One vector is turned by the same rotation once a tick. Each row is the vector after some number of ticks, and that number follows the row.
The counts run from 0 to 160.
[159 163 134 137 143 183 159 153 172  96 124 113 185  83 144 149 110 168
 112 114 146 112 151 109 120 136 112  96 100 150 144 148 116 141 108 182
 126 166 123 139 149 132 104 161 141 147 140  96 135 170 151 145  99 170
 101  88 118 136  86  73 126]
141
[153 110 104 120 115 133 139  99 103  98 108 148 122 120 176 128 161 159
 116  53 129 172 144 146 148 128 152 135  74 137 179 107  86 102 127 102
  92 155 128 117 109 119 124  90 110 147 194  99 138 106 148 144 137 105
 120 127 147 138 148 123 140]
42
[ 99 139 100 115 137 209 179 156 139  69 143 134 153 126 167 162 123 134
  93 126 115 162 129 114 143  81 126  66 153 148 117 167 100 178 165 115
 134 168 146 106 117 112  95 140 146 120 122  71 136 120 124 126 124 155
  70 123 145 133 124 123 142]
71
[158 139 155 131  82  89 138 130 164 119 103  61 168  96 144  97 122 173
 116  87 194 117 133 128  94 160 107 180 114 108  93  88 128  92  99 102
 146 127 101 157 130 150 135 141 115 103 169 129 146 123 105 150 120 125
 145 121 154 112 167  98 157]
159
[138 120 109 101  85 124 139 123 154  85 155 102 146 160 157 120 147 155
 142 146 132 163 117 135 102 148 164 160 151  98 136 192 130 163 180  76
 124 186 150 156 108 151 124 144 158 107 127 139 155 107  55 138 108 168
 110  98 153 161 155 142 130]
91
[178 149 123 153 171 129 122 128 125 158 104 113 148  95 128 146 117 149
 128  79  66 133 142 141 132 132 141  81 109 139 151 154 102 110 113 182
 113 124 119 131 131 108 141 153 140 131 139  90 191 169 162 116  85 144
 101 129 107 147  82 103  86]
137
[118 116 113 112  99 170 158  98 128  61 142 195 132 142 167 156 157 137
 127 135 124 168 138 136 155 119 159 117 114 172 171 152 120 142 153 101
  83 182 147  98  88 119  85  97 119 152 144 117 134 135 118 150 161 138
 113 104 158 148 136 162 161]
75
[134  80 138 163 124 110 135  76  85  94 123 177 148  72 176 141 109 104
 140 103 123 107  96 136 114 167 161 134  78 157 121  87 138 120  91 152
  92 129 113 144 117  94  91 118 107 119 120 120 149 103 135 153 143  97
 178 134 144 104 124 132 123]
80
[133  94 123 153 180 146 147 124  58 144 107 153 121 149 136 134 108 103
 134 105  92 101 153 130 129  91 144  90  94 158 129 109 159 141 128 131
 120 135 133 107 102  67 149 112 111 124 128 117 115 130 145 179 175  81
 120 178 156 134 177 166 121]
150
[166 113 135 138 112 104 101 118  74 134 123  84 106 105 169  99 153 121
 157  48 110 152 121 131 112 107 126 141 150 116  91  71 102  98 113  88
  96 125 115 115 148 116 133 108 126  92 203  98 158  92 153 116 131 121
 107 179 123 134 157 108 120]
119
[145 119 133 173 147 133 140 147 148 124 103 148 163  57 116 171  98 141
 108 132  97  99 135 136 119 174 104  95 113 136 120 120 130 134  97 180
 122  88  89 175 108 149 130 151 106 130  92  91 157 137 134 133 102 140
 160 107 100 110  82 115 105]
64
[175 142 114 152 138 131 123 130 170 135 118 126 156  66 145 155 131 169
 123 122 104 135 151 148 110 156 129 120  90 137 169 144  97 124 113 174
 108 136 107 159 139 163 120 162 124 142 143 116 186 156 124 117  74 160
 132  88 104 140  61  91  88]
27
[146 124 149 166 160 143 162 153 140 129  89 111 150  76 102 171  97 141
  91 114  93 111 144 152 127 163  83  91 127 147  75 102 140 139  91 168
 148  85  99 166  92 165 144 129 120 118 141  95 129 112 139 134 110 156
 150 122 112 116 119  93 144]
65
[163 137 132 147 113 146 149 158 171 110 103  80 145  91 107 154 115 190
  71 107 136 113 156 150 104 154  80 118 131 145 124 102 133 120  81 130
 137 104 103 170 115 171 151 128 119 142 181 117 103 116 146 123  93 173
 149  98 110 142 102  72 120]
29
[141  92 106 131 132 128 113 104  51 133 124 119  99 131 144 124 165 131
 137  67  81 148 140 136 137  96 148 105 125 156 126  90 126 110 116 100
 107 138 139  95 112 108 125  94 128 115 198 115 131  98 170 133 156 107
 100 155 123 158 156 126 128]
5
[129 140 132 131 104 126 118 119 144 109 168  61 159 133 168  94  97 112
 168 140 131 122 120 100  87 103 154 124 143  97  73 180 136 128 147 111
 126 156 137 139 153 102  93 169 171  95 113 124 195 149  77 122 110 143
  86 142 138 114 130 124 127]
88
[167 138 105 143 108 101 134 101 129 120 114 105 156  90 189  92 148 157
 151  51 158 170 124 160 131 131 156 176 116 116 127 110  78  74 118  92
 101 153 109 125 120 115 112 110 137 114 179  90 163 132 128 127 116 112
 124 140 150 126 136 121 134]
156
[110 144 138 137 140 186 162 167 128 122 123  80 150 133 121 163  86 129
  83 122 102 104 152  84 133  78  89  66 153 151  72 144 155 160 126 148
 161 128 154 138 108 120 132 137 152 127 134 103 128 126 142 127 126 126
  75 140 130 102 139 113 152]
69
[194 101  93 114 135 112  98 146 119 173 136 124  99 171 148 128 152 146
 159 123  57 163 147 156 140 144 152 121 127 114 176 164 101 140 181  83
  87 130 127 129 104 135 164 139 121 105 161 107 170 124 122 102 104 150
 126 151 102 163 132 130  94]
22
[186 128 106 150 174 144 111 146 126 159 119 132 115 113 145 153 131 155
 123 107  59 162 145 155 147 127 122  87 136 110 159 153  87 118 150 126
 102 121 115 126 114 133 155 126 123 114 150  72 160 136 150 111  82 146
 102 133  84 151 101 113  94]
136
[124 131 134 157 167 178 155 174 136 111 132 104 159  87 125 165  78 116
 108 124  99  97 131  95 126 102  95  81 133 140  65 136 131 155 132 167
 141 122 122 153 135 108 112 171 149  96  97  78 142 153 141 130 103 153
  98 137 132 107 104 112 125]
68
[134 119 148 144 141 116 115 116 102 103 149 104 144  69 161 115  79  97
 148  96 136 105  86 104  86 113 131 119 138 115  57 109 128 119 111 151
 118 111 105 137 149 102  77 143 140  93 100  98 193 112 134 130 113 112
 128 176 128 104 128 113 112]
84
[131  64 105 105 118 170 143 102  76  69 162 181  97 121 146 137 122 113
 122 146 139 112 127 125 114 125 167 120  83 162 158 152 143 160 121 122
  93 179 121 111 128 112  67 118 105 133 136 131  97 113 129 158 149 137
 165 132 140 146 140 131 130]
112
[151  59 115 136 141 122 111 103  63 107 137 166  93 114 177 121 131 113
 162  84  94 111 100 142 113 115 163 128 108 145 127  94 117 129 135 125
  74 135 108 116 147  94  83 123 107 106 134 117 146 100 168 134 143 109
 161 183 123 130 136 121  89]
116
[109 145 118 129 154 197 167 119 138  91 145 129 154 135 154 136 110 128
 116 145 116 123 156  87 134  83 140  67 126 164 123 169 143 167 149 155
 128 190 159 105 117  88 102 133 156 135 116 106 132 156 127 143 137 131
  71 116 150 133 130 148 146]
72
[154 129 122 101  75 117 121 124 148 117 129  39 141 116 150  90 137 167
 142  79 172 135 136 115 103 134 119 163 141  97 105 137 105  86 121  71
 129 155 128 137 161 137 127 144 148 117 184 130 133 137 107 138  91 149
  98 126 133 140 147  90 138]
123
[191 120 113 161 187 122  90 137 105 200 103 109 110 137  88 145 134 139
 123 122  35  80 168 161 128 148 136  78 124 143 143 116 155 139 132 126
 119 100 108 144  83 125 179 143 119 118 147 131 156 120 151 134 113 130
 121 157  76 138 139 140  94]
134
[131 119 126 150 153 143 136  99  96 145 123 160 156 166 147 132 141 131
 122  97 101 120 173 124 140 102 171 100  70 177 167 130 138 121 122 127
  99 169 135  91 115  67 112 125 128 156 155 128 131 167 151 171 163 100
 110 149 153 141 154 157 119]
40
[122 151 134 136 138 178 169 158 166  99 123  91 174 110 114 152 122 172
  79 109 158  91 183 108 103 127  96 108 101 160 132 113 157 130  81 157
 143 152 136 138 140 140 118 154 142 163 152 111  95 162 155 161 111 162
 108  87 138 125 116  80 159]
142
[138 130 126 120 113 121 127 153 140  91 161  58 126 117 174 100 113 115
 152  97 133 159  92 112 107 110 140 137 166  80  47 134 116 133 170  81
 136 155 130 135 150 116 110 150 149  76 154 104 182 115  92 114 117 149
  87 156 128 130 139 112 150]
87
[146 112 138 113  86 114 146 132 161 100 137  72 136 116 148  97 114 163
 133 112 194 102 131 106  62 133 134 173 136 120  69 109 142 125  96  76
 136 135 106 143 143 159 122 150 120 130 165 149 114  95  92 156 126 151
 159 107 145 131 155  88 143]
13
